One turn moves each row of this set onto another row. After a few examples, where does it send each row asked below?
Q203: [-0.08 -0.54  2.30 -2.71 -0.36  1.34  0.97  1.57  2.67  0.12  0.56 -0.43
  0.97  0.59]
Q370: [-0.52  0.51  1.97 -1.65 -0.01  0.96  0.39  2.25  2.19 -0.37  0.31  0.08
 -0.10  0.86]
Q953: [-0.03  0.79  1.14 -0.37 -0.39 -2.50 -0.50 -4.45 -2.19 -2.27  1.41 -0.25
 -0.98 -1.56]
Q971: [-0.53 -1.00  2.63 -1.45 -1.91 -2.22  0.57 -2.95 -1.24 -1.44  0.63  0.23
  1.00 -4.09]
Q353: [-0.19  0.11  1.61 -1.32 -2.16 -3.01  0.80 -4.85 -1.53 -0.95  1.12  0.84
  0.18 -2.44]
Q346: [-0.48 -0.44 -0.19 -2.67 -1.64 -1.52  0.61 -0.08  1.62  0.00  1.51  4.01
  0.73 -0.51]
Q345: [-1.42  2.40 -0.08 -1.60 -1.48 -2.08  1.74 -2.09 -1.08 -0.78 -2.20  0.42
  0.34 -0.85]
Q573: [ 0.19 -0.65  1.36 -3.93  1.39  0.11 -0.55 -0.95  0.93 -2.45  2.91 -0.68
  0.00  1.56]
Q104: [-0.65 -0.25  0.50  1.02 -0.64  0.42  0.03 -3.51  4.14 -2.48  2.05 -1.50
 -1.13 -1.41]
Q796: [ 0.41  0.24 -0.80 -2.37 -1.88 -2.18  2.73 -3.09  0.35  0.52 -1.35  0.05
  1.25 -2.66]
Q863: [-1.63  0.54  1.25 -3.02 -0.59 -1.90  0.74 -0.49  1.06 -0.10  1.55  3.31
 -1.03  1.45]
Q55: [-1.85  0.71  1.27  0.93 -1.91  0.87 -0.23 -1.57  2.60 -3.37  0.17 -1.48
 -1.61 -0.36]
Q761: [-0.47  2.42 -0.70 -0.54  0.82 -2.50  0.60 -2.03 -0.91 -1.38 -0.77 -0.71
 -2.21 -0.73]
Q697: [-0.50  0.04  1.69 -3.81  0.67 -1.46  0.20 -0.74  0.90 -1.13  2.45  0.89
 -2.26  1.97]
Q163: [-1.55  1.54  1.07 -0.79  2.64 -1.05 -0.02 -1.70 -0.15 -2.18  0.21 -2.19
 -0.45 -1.91]
Q137: [ 0.46 -1.44 -0.42 -3.17 -0.80 -0.06  0.01 -0.35  1.59 -1.37  1.95  2.59
  3.27 -0.65]
Q936: [ 0.42 -0.44  0.46 -1.36  2.52 -1.29  0.93 -2.62  1.30 -0.95  1.07 -2.42
  0.59 -3.83]
Q463: [ 0.85  0.32  0.29 -1.36  1.36  0.39  0.44 -1.53  3.36  1.06  2.72  0.43
  0.19  1.55]
Q650: [-1.53 -1.07  2.17 -0.36 -2.31  0.87  1.01 -2.42  4.09 -2.12  0.71 -1.44
  0.55 -2.55]
Q579: [ 0.21 -0.67  1.49 -0.53 -0.21 -2.20 -0.28 -4.49 -0.83 -1.73  2.14  0.01
  0.93 -3.81]
Q208: [-0.36 -0.61  0.41 -0.48 -3.39 -0.13  1.87 -4.32  4.17 -0.79  1.01 -0.51
  0.18 -1.40]
Q420: [ 1.42  0.29 -0.32 -1.99 -0.10  0.42  1.24 -1.81  3.13  1.24  1.86  0.59
  1.21  1.70]
Q640: [-0.70 -0.25  0.94 -2.52  0.25 -0.87  2.11 -2.59  0.82 -0.46 -0.26 -1.24
  3.00 -3.97]
Q246: [-1.56  0.22  1.39 -0.65 -4.52  0.24  1.63 -2.47  2.62 -2.01 -0.81 -0.69
 -0.51 -0.21]
Q196: [-0.68  1.21 -0.46  0.56 -3.01 -0.33  0.58 -3.75  2.64 -2.21  0.41 -0.54
 -2.10  0.80]
Q103: [ 1.49 -1.74 -0.14 -3.64  0.57  0.42 -0.60 -0.68  1.41 -2.25  2.61  0.17
  1.84 -0.18]
Q149: [-0.03 -0.53  2.25 -0.60 -0.37 -1.65 -0.80 -2.49 -1.88 -2.94  1.12 -0.91
 -0.24 -3.39]
Q384: [ 0.91  1.11 -0.81 -0.94  0.33  0.35  0.55 -1.32  2.73  0.85  1.76  1.45
  0.09  2.26]
Q4: [ 0.20  0.17  1.30 -2.29 -1.31  0.84  1.04  1.96  1.94 -0.21 -0.30  0.34
  0.91  1.10]
Q482: [-0.48  0.29  2.51 -1.53 -2.29 -2.38  0.40 -2.89 -2.49 -2.02 -0.14 -0.21
 -0.99 -1.90]

Q196 -> Q55
Q761 -> Q163
Where do these go?
Q370 -> Q463
Q697 -> Q573
Q953 -> Q149

